The rows below fall into families. The same turns and mirrors carry the whole set onto itself and the rows of a family onto each other. For each named row, which other rows are in its family? Write them in the order they are listed.
These 32 rows form 4 families of 8 rows each.
Sezak: [-30  27 -24  11   1  22  34  46 -42 -27  18   4 -16]
ris: [-18   2 -18   2 -14  33 -37 -10 -33  10  47 -21  34]
Sazor: [-32  15   6  -4   1   7  15  56  -5 -29   9  21  18]
Fif: [-36 -18 -10  22 -18  33 -42  11  11   7  54 -12  33]
gego: [-41 -34 -33  25 -11  30 -14  24 -16  22  60 -38   2]
Gitu: [-18 -18  -7   1 -40  27 -19  24  -1  13  55 -38  33]
zibap: [-46  -4 -33  -4   5  21  22  43 -44 -19   6   5 -17]
pori: [-42 -17 -35  26 -23  42  -7   3 -20  11  69 -38  -1]
Veke: [-49  29   1  10 -17  -5  40  34 -21 -20  21 -10 -14]
tarop: [ -8  -2 -19  25 -23  43 -23   3 -40  10  66 -25  21]
devup: [-37  -1  -5  24 -12  15  17  50  -8 -40  11  34  21]
tak: [-48 -39  -8  29 -14  32 -20  18  -3  16  55   8  33]
kavem: [-31  13 -26  13   1  18  14  38 -38 -49  10  10 -18]
Kazo: [-33  40   5   8  10  -1   3  20 -19 -22   0  12   7]
keguf: [-24 -19 -13  10 -46  34 -26  19  -2  -1  56 -42  23]
Luz: [-39 -22 -10   4 -45  39 -16  21   2  20  60 -28  11]
nir: [-25  37 -10  17  20  11  18  29 -25 -33  12  14  15]
Lut: [-37 -25  -9  45 -17  36 -23   5   4   4  61 -15  30]
ror: [-42  30  -7  -2 -28  -9  27  44 -10 -14   3 -19   8]
bom: [-35  33   5   6  21   1  10  31 -28 -17   5  10   4]
Vinov: [-33  -5 -10  18 -61  24  -1  19 -14  11  61 -36  25]
mabi: [-25 -27 -19  42  -7  35 -25  10   6   5  53 -12  36]
tib: [-27  14 -22   3   4  16  20  49 -34 -44   5  -1 -12]
kizi: [-22  -5 -28  23 -15  44 -36  -5 -22 -10  66 -21  25]
nimid: [-40  -3   9  -4 -11  16  23  48  -8 -26   7  28  -3]
liv: [-40  30  -1  19 -10  -1  43  45 -13 -24  13 -10  -4]
tafof: [-43 -27 -30  22 -12  34 -26  12 -14  19  52 -40   1]
terig: [-36  41   2  14   7   6  19  12 -47 -15  22  15  15]
mopup: [-19 -11 -10  17 -22  50 -27  -3 -32  11  65 -20  17]
Fal: [-33   7  12   7  -6  18  26  55 -20 -25  12  29   0]
gurez: [-40 -28 -56  33 -16  35 -14  14 -17  -2  44 -37   6]
bape: [-47  23  -2   0 -10   0  34  61 -15  -7  16  -3 -10]

The rest of the family of Veke: gego, Gitu, tarop, kavem, Kazo, mabi, nimid
The rest of the family of Fif: Sezak, Sazor, pori, Luz, nir, kizi, bape
The rest of the family of devup: ris, zibap, tak, ror, Vinov, terig, gurez

The rows below fall into families. The same turns and mirrors carry the whole set onto itself and the rows of a family onto each other. For each named row, which other rows are in its family? Write them in the order they are listed.
These 18 rows form 3 families of 6 rows each.
T: [ 11 -62  16  15  11  14  15  42  15]
J: [  9 -68  18 -13  35  38  21  19 -39]
D: [  0 -64  25   1   2  25   0  34 -23]
Z: [  1 -73  21 -24  47  44  16  -1  24]
Q: [ 10 -11  26   6  39  33  -8   9  32]
U: [-35 -19   4 -26   5  31  29  15  22]
R: [-3 -5 -3  7 29 24 35 39 -4]
F: [ -8 -21  31 -28  66   5  15  -3  -1]
S: [  7 -59  18  -8  35  -1  46 -19 -27]
A: [ 13 -59 -15  20   7  28  22 -21   2]
M: [-13 -60  10 -26  62   6  18 -16  15]
W: [-27 -25  -5 -10  -2   8  -4  -2  24]
G: [ 11 -47  52  -1  29  -8  30 -20   0]
P: [  1 -43  48 -13   2  23  16 -32   8]
V: [ 8  4 15 14 28 42 30  7 18]
L: [-22  -1  25 -32  22  31  34  -9  -3]
N: [ 10 -49 -18  16  26  39  -7  -7 -23]
K: [ -8 -22 -15   6  14  16  -1  12 -35]

The rest of the family of G: D, U, M, V, N
The rest of the family of S: J, R, F, L, K

The rows below fall into families. The same turns and mirrors carry the whole set onto itself and the rows of a family onto each other. For each named row, which other rows are in its family? Write them in the order they are listed.
These 30 rows form 5 families of 6 rows each.
Pufir: [ 52   9   7 -26   7  46  -6  -4 -28 -17  51 -29 -36 -14]
gop: [ 62   3 -17 -16 -24  41 -20  29 -28  11  22 -35  -6 -11]
dum: [ 42   4  10  18 -26  -8 -19   4 -21  25  -4   3 -37  21]
tepu: [  8  -8  33  42  11  -4  10  10   9  14  21  16 -15   4]
sifi: [ 39 -18 -22 -28 -13  56 -18  29   4  12  36 -21 -17 -29]
vopug: [  7 -18  28  33  19  29   6  30  22  15  37  -7  12  -8]
giloz: [ 39  -3 -12 -12 -24   2 -11  -3 -14  14   8  15 -59  -7]
kaso: [ 61  12 -11  -8 -31  10 -16  10 -38  13   6 -13 -32   1]
Pir: [ 49  -4 -27 -32 -24  30 -12  10 -17   8  23  -8 -43 -26]
Mukal: [45 -6  9 20 20 40 -8 -7 39 -4 36 -5 28 14]
poton: [ 21 -15  25  34 -13   5 -26  17   8  34   2   0 -18  29]
sada: [ 51   9 -10 -10   2  36  16  26 -26  -8  43 -21  -2 -39]
tidi: [ 15 -34  -2  -5  -1  54 -23  34  32  23  35 -13  -8 -13]
fak: [ 46  13  17 -12   1  15  -4 -23 -32 -14  35  -7 -57   1]
mub: [ 55  11   7  24   5   0   0 -33  14  -7  16  17  -8  23]
Pek: [ 51  20  -5  -1  -6   3  21   5 -39  -8  25  -1 -28 -27]
fotu: [ 14 -18   8  11 -14   0 -17   0  13  26   7  22 -51   8]
sor: [ 74  21 -10   2  -1   9   4 -32  -3 -18  20   6  -8   7]
lek: [ 41  -3  16  33  16  15  -5 -22  35  -1  23  11   9  26]
zar: [ 13 -21  37   7  26  56 -19   9  20   2  55 -25 -12   7]
gupi: [ 78  16 -19  -8   4  35   1 -18   0 -20  35 -11   9  -4]
ravag: [ 31  11  17  25  -2 -16  18  -3 -21   4  15  19 -36  -6]
vid: [ 35  -9  17 -17  18  65 -13  10  -3  -9  61 -38 -13 -11]
figo: [  2 -34  14  14  -3  27 -23  19  35  31  19   9 -26   6]
lev: [  7 -17  48  22  22  24 -15  -8  16   5  39  -3 -35  21]
Zupu: [ 20 -23  19  24  -5  37 -31  35  19  32  19 -21   8  18]
zopa: [ 41 -15  -1  -1 -10  54 -26  42   1  21  28 -39  13  -3]
digo: [ 24   1  38  13  10   4  -8 -23 -10  -1  30   6 -56  18]
Fonu: [ 28 -10   6   7  14  48   8  38   3   3  49 -24  20 -29]
fidi: [ 64   3  -9   1  14  50  -5  -6  21 -13  41 -18  28  -2]

The rest of the family of Zupu: gop, dum, kaso, poton, zopa
The rest of the family of Fonu: tepu, vopug, sada, Pek, ravag
The rest of the family of giloz: sifi, Pir, tidi, fotu, figo
The rest of the family of gupi: Mukal, mub, sor, lek, fidi

